In the rows, 128 means zero.
Rotation paths and how fast each direction turns (degrees per step)
Each turn is a multiple of 5 degrees from 10 to 175, or 0.
Each row of a path follows its step; steps can be skipped.
path 1
step 0: [127 127 127 130 128 130 124 119 135 134 127 119 126 121 128 119 127 129
 128 122 124 126 127 123 126 129 135 138 130 122 135 126 129 137 124 129
 132 125 117 127 129 125 129 132 132 124 134 141 139 133 129]
step 5: [129 126 128 128 127 125 129 131 128 140 134 132 127 125 125 126 130 127
 127 139 121 121 127 136 134 130 136 132 127 128 138 123 131 139 120 132
 128 120 135 120 129 125 133 133 125 128 129 136 124 128 121]
step 10: [139 128 124 131 128 144 122 124 126 131 127 128 134 124 120 125 132 124
 132 139 127 137 130 132 133 123 121 123 122 130 134 133 133 131 124 128
 130 129 126 127 123 126 130 135 125 125 135 135 121 127 128]
step 11: [129 130 129 131 126 127 131 124 132 133 128 136 130 122 120 119 119 132
 137 126 126 127 120 125 131 135 130 126 133 126 136 122 124 143 124 132
 130 121 119 131 127 126 129 134 129 134 135 133 132 133 133]
step 17: [126 123 128 131 124 136 122 131 133 132 130 131 121 124 113 118 127 134
 131 129 125 131 133 131 131 125 136 130 125 131 137 124 126 136 127 125
 123 129 136 124 123 123 131 121 133 130 140 133 126 126 128]
step 18: [123 130 137 125 125 135 119 131 132 134 125 127 134 122 133 120 123 125
 125 126 124 133 121 128 127 141 124 126 128 126 134 130 133 137 121 123
 128 123 129 121 137 125 122 134 129 136 132 129 123 126 124]
step 19: [133 133 124 126 129 133 127 119 129 132 137 123 132 127 129 119 132 133
 133 132 123 125 133 129 129 126 132 133 128 134 139 129 137 129 119 129
 128 135 126 127 120 126 122 139 121 134 130 132 130 118 126]
Directions:
[128 131 130 126 127 130 128 127 128 129 128 131 128 128 128 126 131 130
 129 126 128 126 128 130 128 129 128 128 127 129 128 127 125 126 126 129
 129 128 130 127 130 127 127 128 125 126 125 128 126 127 126]  25
[126 129 124 128 127 128 128 126 130 129 129 124 130 127 127 128 129 129
 127 127 128 128 127 129 127 130 129 129 129 127 128 127 132 127 127 128
 127 130 127 129 128 129 131 126 127 125 126 125 129 129 126]  55
[126 126 126 127 129 126 129 127 126 128 127 129 130 126 129 128 129 130
 129 128 128 125 127 127 127 127 130 131 128 128 126 127 130 127 130 126
 130 125 130 128 126 129 127 129 124 129 128 129 130 128 129]  95
[129 126 126 128 129 129 128 125 127 129 125 128 127 127 126 128 129 131
 126 128 129 132 130 128 125 128 128 127 125 128 130 126 127 127 129 127
 131 128 127 127 128 127 129 127 129 127 129 128 130 128 130]  110
path 2
step 0: [134 123 122 125 131 130 121 131 124 130 131 134 125 129 129 133 138 117
 133 126 135 118 134 125 124 133 129 125 125 120 135 126 126 127 137 137
 115 127 131 129 124 129 127 124 123 126 120 127 137 130 118]
step 6: [122 132 127 128 130 111 124 123 126 122 125 133 125 135 124 125 135 121
 131 127 135 121 139 135 128 125 134 128 133 124 133 124 128 122 130 124
 119 135 134 127 128 131 121 138 127 122 123 126 136 129 134]
step 9: [132 121 135 128 123 130 128 117 137 126 126 123 120 132 136 126 134 125
 135 126 125 125 123 142 132 129 123 127 122 126 134 122 128 133 136 128
 121 125 135 127 121 131 121 121 116 125 120 128 132 126 127]
step 11: [137 137 125 130 131 122 127 128 118 122 134 134 124 125 134 132 123 125
 126 121 136 130 134 133 125 123 130 119 127 116 130 134 130 129 129 139
 119 132 129 133 133 135 126 123 129 121 121 127 120 123 124]
step 16: [120 127 126 129 125 121 126 124 131 121 130 130 120 123 127 128 132 119
 126 125 146 123 133 129 128 128 134 132 130 126 125 127 135 125 137 124
 125 124 132 139 115 129 123 129 123 124 120 137 127 127 128]
step 18: [131 131 141 134 126 127 137 126 131 127 128 133 120 131 128 127 130 123
 136 123 120 124 127 131 133 125 123 129 131 128 130 131 134 130 129 135
 114 128 141 125 139 132 128 138 129 127 123 133 125 122 121]
step 21: [131 134 128 129 127 125 132 122 120 123 128 126 119 130 134 129 139 126
 129 121 134 127 132 126 119 120 126 125 130 125 136 143 132 123 134 130
 125 128 124 121 125 129 123 120 123 125 119 117 132 126 120]
Directions:
[128 127 126 133 129 128 131 129 128 128 130 131 129 128 128 129 127 127
 126 128 130 127 129 126 127 132 127 126 127 125 130 127 128 131 127 130
 127 126 129 128 129 126 129 128 129 129 128 129 128 128 129]  95
[129 128 127 126 128 129 128 129 132 129 127 130 126 128 131 127 129 129
 125 129 125 126 126 130 128 129 127 129 128 131 128 128 124 131 129 129
 128 127 126 127 129 126 128 127 127 128 127 130 128 128 128]  70
[127 127 128 128 127 128 130 129 128 126 129 126 128 131 129 129 124 126
 127 132 129 126 127 128 131 130 128 128 130 128 125 129 128 128 128 128
 129 130 130 128 126 128 127 125 124 128 128 129 127 129 129]  100
[128 129 129 129 129 127 130 129 124 128 125 128 128 128 127 126 129 128
 127 129 127 124 131 127 126 128 128 127 129 129 130 128 128 126 129 127
 129 129 126 128 128 128 131 127 127 127 129 128 132 131 129]  170
